rotation ticks, each row followed by its count of ticks
The counts run from 0 to 428.
[  9.2  27.3  -4.5   3.4  10.1  -0.9  12.9 -17.7 -14.8   6.3  18.5 -16.6
 -10.4   0.6  12.3 -23.9  -9.4  -9.1  20.4 -25.4   6.5   1.0   4.2  18.1
   7.1  18.6  45.0  -6.4  13.2  12.8   5.4  -2.9  16.1  10.6  23.9   6.7
  -2.0   0.2  -6.5   9.0 -18.8   3.1  19.2  13.3  14.4  21.9   8.6 -18.2
 -10.6  16.7] -> 235
[ 30.5   2.0  -7.5 -14.9   0.0   3.5 -15.8 -20.7  -2.6 -14.4  -6.4   7.4
  21.3  -2.1 -14.0   3.2 -27.7  28.4  25.3  -3.3 -15.0 -14.6 -17.5  -1.2
  -4.6 -16.2   8.8  -7.9  31.0   4.9 -15.8  11.3  -4.7  22.7  21.3  -0.7
  10.1  19.0  -9.0   5.6 -33.2   1.6   3.4  -2.5 -12.4  12.0  15.8   1.4
  17.2  15.3] -> 117
[  1.5   9.2  -7.9  -3.9  -1.2  -6.8  -9.4 -12.5 -14.0 -23.9  14.6   3.4
  -9.9   5.2 -12.8 -10.6   1.5  15.2   1.7  -0.6  -6.8  -4.2 -11.4  -8.6
  -6.9  14.6  21.9  25.7  23.9   5.9 -26.9   8.1  13.4   2.6  24.5   0.1
  11.1  23.4 -13.6  31.3 -24.5   9.8  24.2  12.2  26.2  12.7 -12.2  -9.2
   1.3   3.6] -> 3
[ 19.2   2.8   3.1   5.5  -3.1  14.2  -6.9  -5.8  -4.5 -19.2  22.9   6.2
  -1.4  -0.9 -15.6 -14.3   1.0  28.3   7.0 -15.5  29.7  18.3  21.7  31.8
  -3.5  -5.3  12.3   0.3   0.2  -5.4 -13.5   1.6  10.2   0.9  23.4  18.9
  -4.3  24.2  -3.5  45.3   2.1  10.0  23.4  10.5 -10.1  -8.1   1.9   0.6
   5.8   9.6] -> 154
[-19.5  -4.8 -11.5  -8.2  18.2   2.4  25.6 -36.0  -0.8  24.9  -9.9 -11.0
  -2.3   6.9  -0.4 -15.5  -6.8  -8.8  26.0 -25.8   5.5  -4.9  -2.7  20.4
  23.9 -19.6  15.0  27.6  25.6  13.9   2.9 -15.4  21.4  10.7  14.4  -4.3
   7.8  12.3 -12.8   8.2 -11.9  -5.3  -5.6  17.0  -0.8   5.4  10.1  -7.2
  -1.9   0.6] -> 412
[ 13.4  -7.1  -8.8 -10.1   5.9  13.2  17.7 -19.0  -0.1   9.0 -26.7  -1.7
  32.9  -1.7  -6.2  -1.3 -13.5  10.5  38.8 -24.4  10.0  -4.3  -8.7  18.2
   3.3 -29.3   4.3  -1.6  28.8  11.1   4.3  -7.9   0.5  25.6  20.2  -2.5
  -6.8  12.7  -6.4   7.1 -11.6 -12.0   6.7 -10.3 -25.7   0.7  23.9  -4.6
  10.1   8.6] -> 92
[  3.0  12.0  -3.6 -12.0  20.0 -15.1  -4.8 -26.2  -4.2  -4.2  13.2  -6.8
  -8.4   4.3   1.3 -23.6  -7.0   4.0  26.2  -8.9 -11.2 -21.6 -12.6 -13.2
  10.3  31.6  45.9   0.3  11.6  12.0 -17.8  -4.5  17.6   3.0  17.3  -1.6
   0.2  12.5 -18.1  12.9 -26.5   7.4   6.8   3.3  32.6  20.6   0.5 -12.2
  -1.4   9.9] -> 36
[ -3.0 -10.0   1.5 -13.8  -9.6  23.6  -1.3 -19.7  11.9  -8.1  -4.9 -18.0
   7.4   9.1  -9.4   8.5   1.4  30.1  26.9 -17.3  16.0   3.3  10.4  25.8
  17.6 -20.1  -7.7  10.6  12.3  -3.3  -4.3  -4.0  16.8   2.1  15.2  14.4
  10.1  38.8 -11.1  21.7 -12.3  10.1  -5.7  19.3 -18.6  -2.4  14.6   7.9
  -4.4   0.6] -> 332
[ 22.6  20.2  -4.4   9.5   5.4  -4.2  15.9 -10.9  -9.4   3.7  12.0 -11.4
   8.6   6.0   9.9 -22.4 -13.0  -9.9  29.0 -25.3  13.8   4.6  10.8  30.4
  14.3  -0.8  37.9 -16.6   8.2   9.7  12.1  -3.0   9.6  18.4  22.0  11.4
  -8.4  -2.3   2.1   9.1  -5.6  -6.2  13.7   5.1  -5.7  19.5  19.3  -9.8
   2.3  22.3] -> 261
[  3.0  11.9  -7.7  -9.6   7.6  -3.2 -15.7 -17.0  -6.6 -12.8   3.1   2.9
  -7.8  -2.1 -13.7 -18.8  -6.1  21.1  13.3  -3.1  -1.9 -14.8 -15.5 -16.1
 -14.7  17.4  38.3  16.0  13.7   3.6 -23.8  12.9  16.9  -4.2  26.4  -3.3
   3.9   9.4 -17.1  25.7 -24.3   0.1  21.8   8.7  26.4   5.7 -12.0 -11.6
   3.0  11.9] -> 196
[  4.7  -0.7   5.9  14.1  17.7  -5.5  19.8 -19.1   5.4   1.8  -5.6  13.2
  18.9  -7.5   7.9 -14.8 -19.1   3.3  21.3 -25.1  19.0   7.8   1.3  20.3
  14.7   3.3  27.2 -19.5  12.9  -8.0   2.5 -18.9  14.1  26.7  12.4   0.8
  -7.9  11.9  -0.6  29.8   8.1 -14.7  -3.7 -13.9 -13.5   4.0  22.3  -6.2
   4.6   1.2] -> 80
[-12.9   6.3  -3.0  -6.7  10.8   3.5  20.4 -14.4  -8.9   0.1   4.7  -8.6
  -6.4  -2.1  -5.6 -20.5  12.6  -0.9  16.4 -33.0  30.6  10.3  17.1  23.4
   9.8  12.5  28.4  24.8   6.0   4.0  -8.7 -14.8  24.3   6.6  20.6   7.8
 -16.5  11.0 -16.8  35.5   4.4   7.6  20.6  11.7  10.4  -3.9   2.0 -17.0
 -15.0  10.5] -> 207
[ 15.8  -6.5  -7.3 -29.8  -2.0  13.6 -31.2 -26.1   1.0 -21.7  -2.8   2.3
   3.9  -0.9 -13.4  -1.7 -14.4  33.1  26.4  -6.8  -9.1 -18.8  -5.1  -5.6
  -0.2   2.5   4.1   9.2  12.0   2.1 -30.6   8.7  -3.3   7.9  16.8   7.4
   8.7  33.5 -20.8  12.6 -28.4  24.9   6.3  10.1   3.7   1.8   8.3   5.8
   4.6   7.9] -> 337
[ 10.2  25.2 -12.3 -15.1   7.8   0.5   2.0 -13.5 -18.3  -1.2   0.7 -12.7
 -11.3  -4.2  -2.2 -19.1   0.0   5.6  24.4 -17.1  -2.0 -14.4  -5.3  -3.8
  -6.1  12.2  34.7  19.2  17.9  25.1  -4.8   2.4  13.2   8.2  27.4   1.9
  -1.4   5.7 -15.1   8.2 -26.8   4.5  24.2  13.6  26.4  11.8  -4.6 -22.8
  -7.7  15.4] -> 216
[  6.6  -7.9  -3.2   9.1  -3.4   3.2  26.9 -14.9   6.2   1.8  -7.7 -10.9
  23.6  13.7   1.8  -1.2  -5.8   8.7  24.1 -19.4  15.5   7.3   5.1  30.3
  20.8 -28.0   7.1  -2.4  23.6   0.5  11.8 -21.4  12.9  23.0  20.1   5.9
   6.5  31.8   8.1  11.8  -8.3 -18.0  -2.2  -1.1 -24.6  11.0  23.2   6.7
   6.7   2.5] -> 279
[ -4.8   1.4  -3.6   5.6  18.4   3.4  26.8 -17.0   3.8  10.8  -4.7 -13.2
  11.5  -1.7  15.4 -18.5  -4.7  -2.2  34.0 -29.1  17.1   1.3  10.0  26.8
  27.1   5.1  33.0  -7.2   7.8   5.1  10.6 -18.5  29.6  13.6  10.2   4.6
 -12.6  13.6  -7.8  16.7  -5.4  -8.4  -4.4  -0.1  -5.7  12.1  16.8 -10.2
  -3.4   7.5] -> 60
[  6.2  -8.7  -6.1  -5.8   6.0   0.4  11.4 -27.0   8.3  -2.4 -22.8  10.4
  28.8   0.2  -4.0  -2.8 -33.3  23.8  26.3  -6.4  -0.7 -12.2 -21.3  -3.1
   2.7 -15.2   6.1 -16.0  29.0  -3.5  -0.6  -3.4   8.7  27.0  15.2  -7.8
  13.3  22.4  -8.2  14.6 -13.9 -13.0  -9.7 -11.5 -16.6   3.9  19.7   0.7
  14.1 -11.1] -> 98
[ 19.6   3.6   4.0 -15.4  -6.2   6.2 -39.3 -16.3   0.8 -20.3  18.5   3.3
  -4.3   2.7  -5.2  -9.7 -17.2  28.1  18.6 -12.0 -10.7 -13.3  -2.5   4.5
   1.0  15.8  21.4  -2.1   9.2  -7.2 -29.7  15.1   3.8  -0.1  10.9   8.4
   9.3  24.7 -18.1  20.1 -26.1  22.1   2.1   7.6   3.9  10.2   3.3   2.6
   4.5   8.5] -> 336
[-21.9   0.3  -6.0  -3.4  22.2   2.7  23.9 -26.6   4.6  25.7 -22.3  -4.3
   1.6  -4.5  -2.1 -19.4  -3.6   6.5  27.2 -20.4  15.7  -4.5  -4.8   4.5
   7.4  -8.7  26.0  18.1   6.3  10.9   4.0  -9.7  37.7  -8.2  14.1  -7.6
   0.8  19.6 -17.9  19.7  -8.6 -17.0 -10.7   9.3  -0.1  -5.2   3.8  -6.1
  -1.4   0.1] -> 219
[ 27.9   7.7  -2.0 -18.2   1.7   0.0 -32.1 -16.7  -6.6 -17.8   8.4   9.0
  13.2  -1.8 -14.4  -7.8 -26.4  28.7  24.0  -1.6  -9.8  -9.8 -11.9  -0.7
  -9.2  -5.3  13.7  -0.8  17.6   0.9 -26.4  23.7  -4.2   1.7  19.3   5.0
   9.7  23.5  -6.9  14.8 -31.6   9.9  13.4   1.5  -6.9   3.8   2.1   5.0
  17.0  14.2] -> 143
[-14.9   9.4  -4.8 -13.4  13.8  -9.6   7.1 -30.0  -2.6   3.2 -11.7   7.0
  -8.6   1.3  -4.7 -19.2 -24.0   9.8  12.0  -6.3  -4.6 -16.0 -27.4 -20.1
  -2.7   1.8  27.8  16.8  28.8   8.0 -18.4   1.5  24.5   1.4  18.1 -11.8
  20.7  17.7 -18.6  21.2 -20.6  -6.8   0.4   6.7  14.5  10.7  -4.9 -10.6
  -0.1  -3.8] -> 397
[ -9.6 -15.0   1.7 -18.8   7.9  18.6 -10.1 -25.6  13.5  -4.4 -24.4   4.8
   5.9  -5.9 -23.0   1.4 -10.0  36.8  24.3  -7.5   5.8  -7.1 -10.5   3.0
  -2.0 -14.8   0.9  16.1   8.8  -3.5 -23.6   1.3  19.3  -2.4  14.9   0.5
   8.1  36.3 -18.9  35.0 -16.8   3.6  -2.7   4.1 -11.5 -14.8   2.8  10.5
   2.9  -0.9] -> 345
[-15.8 -12.4   4.0 -15.4  25.8   1.3  14.3 -34.3  -1.0  10.3  -7.7  10.1
  -5.2   1.1  -5.3 -18.5  -0.2  -0.6  30.8 -31.7  18.4  -3.5  -0.8  11.7
   9.5   7.1  23.4  13.5  -2.3   5.3 -18.0 -19.8  21.6   3.1   7.6  -3.2
 -21.7  10.3 -21.6  33.1   5.7   3.4   4.4   2.7  10.7  -7.3   1.0 -12.1
   0.2   4.7] -> 213
[  6.5  12.2  10.7 -23.1  10.7   6.4 -31.2 -20.4  -5.8  -8.9  15.9   2.0
 -16.4  -7.2  -1.2 -15.8 -17.9  20.0  13.3 -19.5   0.2 -10.3   3.3   0.2
  -0.5  23.7  36.0  -0.4  -0.2   2.7 -30.0   6.1  18.5 -12.9  15.0  10.3
   3.1   8.9 -21.8  29.7 -15.6  19.8   6.3   7.8  14.3  -0.5  -1.2  -9.5
  -2.5  13.6] -> 362
[  8.2  14.3  -4.3  -1.4  13.2 -10.2   5.3 -19.3 -18.2  -4.3  22.2  11.8
 -11.2  -1.5  -1.4 -26.4  -5.3 -11.1  11.4 -27.5  11.0   1.9   3.4  12.2
   2.8  24.5  42.2   2.4  11.1   3.0 -17.2 -12.7  12.1  20.1  24.0   0.9
  -7.8  -3.8 -11.3  33.7   3.1   9.5  29.7   2.1  23.6  10.9  -1.8 -23.9
  -7.0  13.7] -> 408
[ 13.9  14.3  -2.5 -14.3 -10.8  14.5 -19.9 -15.8 -11.4 -31.5  16.0  -3.5
 -12.8  -0.3  -8.2  -2.6  -3.9  28.8  12.3 -10.3   5.5 -10.5   4.4  -1.2
  -4.2  14.7  18.0  14.2  16.0  -1.8 -24.6  12.6  13.1   8.0  24.1  11.4
  11.6  25.5 -16.7  26.8 -25.1  24.1  24.8   9.3  17.8   7.5   1.2  -7.0
  -7.7   5.0] -> 356
[-11.6  -1.2   0.6 -14.0 -11.2  19.2  -8.0 -18.9  11.9 -13.2 -17.1  -8.3
  -7.3   2.1  -5.3  -0.6  -8.5  37.0  10.0  -0.6   5.8 -11.0  -4.8  -1.2
   0.8 -11.9   1.0  17.9  20.7  -1.9  -9.2   9.7  28.8 -11.6  18.9   3.9
  30.3  44.7 -18.5  22.5 -26.9   5.3  -4.0  16.2  -5.2  -3.4   4.0   7.6
 -12.6 -12.0] -> 351
[ 26.3  13.0  -1.3  12.4   8.7  -5.8  31.4   1.7 -13.1   1.8  -4.5   5.3
  15.4 -13.4  -5.0 -20.1  -9.8   6.1  22.1 -26.2  24.4   6.8   9.6  15.4
  -4.8   2.7  41.6 -19.5   8.1   2.3  10.0  -9.1  16.2  23.2  28.5   4.5
 -20.0   7.9   0.6  29.2   6.2 -14.7  20.5 -15.3   1.1   5.9  12.6 -15.6
   5.2  12.7] -> 74
[  4.7   0.0 -12.6  -7.5  13.3  -7.8  15.9 -29.5   6.5   6.2 -27.3   5.6
  21.1   0.6   0.8  -5.5 -25.9  14.8  29.4  -7.7  -7.8 -24.6 -20.2 -12.7
   3.5  -9.8  20.2  -3.7  28.8   4.1   1.3  -7.8  19.7  22.5  18.4 -11.0
  15.5  18.9 -13.7   7.0 -25.1 -19.0 -10.3  -9.3   1.5  10.1  16.4  -3.7
   6.4  -2.1] -> 71
[ 32.2   9.2 -11.7 -10.7 -14.6   7.7 -10.8 -15.3  -3.7 -17.8   9.7  -9.8
  16.0   6.9   0.7   6.8 -22.5  17.2  20.3 -14.2  -9.4 -10.2  -4.2  12.6
   4.0 -11.3   9.5 -11.4  35.6   5.6  -7.2  10.3 -13.6  34.3  24.5   9.0
  16.9  22.3  -5.9   2.3 -29.7   8.0  15.2   3.0  -5.0  17.6  21.3  -1.9
  -1.8  15.7] -> 110
[ 33.9  13.6  -0.7  14.0   5.9 -20.2   2.8  -2.4  -4.4 -17.4  12.2  15.4
  22.7  -3.7  -7.5 -21.2 -32.0  11.4   9.6 -10.3   4.2   6.7  -2.8   6.7
  -6.5   9.1  41.6 -28.7  16.0  -4.4  -8.3  -0.6   6.2  26.3  22.5  -0.2
   2.4   6.6   7.2  19.3  -9.6 -12.7  11.2 -16.3  -5.3  17.2   8.4  -4.5
  17.9  11.7] -> 275
[ 26.3   7.5   1.4  -7.4 -10.7   9.2 -21.5  -3.4  -4.7 -31.5  21.4   4.2
   2.3  -3.2  -7.7  -6.3 -10.4  34.8  10.3  -9.4   4.4  -5.4   8.8   0.2
  -6.3  13.2  19.9  -3.6  13.7  -7.3 -23.4  13.2   5.8  12.8  26.3  18.2
   2.3  26.6  -5.4  24.7 -23.1  15.4  23.5   2.5   5.4   7.2   9.6  -0.5
   7.9  13.3] -> 329
[-15.5  -5.3  -0.7 -19.3  10.7  11.1  -3.0 -34.3   4.5  -1.7 -26.9   3.3
  -6.8  -1.9  -8.3  -5.9 -17.4  25.3  19.0  -9.8  -5.3 -14.6 -21.4 -17.8
  -4.2  -1.4  12.0  24.6  17.9   1.0 -21.7   7.2  27.0  -1.8  12.0  -5.8
  17.0  26.2 -24.1  26.1 -25.0  -0.6   3.3   4.7   8.9  -8.8   2.1   1.1
  -2.1  -6.8] -> 371
[ 15.4  20.2   4.2  12.8   9.4 -17.4   8.6 -18.7   1.3  -0.9  19.9   1.8
   5.4  -2.9  15.8 -24.1 -31.5  -5.6  14.9 -17.4   6.3  -2.3  -0.9   9.3
  12.0  22.8  49.3 -27.9  18.3   0.6   3.1  -5.5  20.4  18.6  14.4   1.1
   5.7   2.5  -1.1  16.6  -5.7  -4.4   0.5  -2.3   5.3  26.0  10.2 -12.4
  -1.1   7.7] -> 255
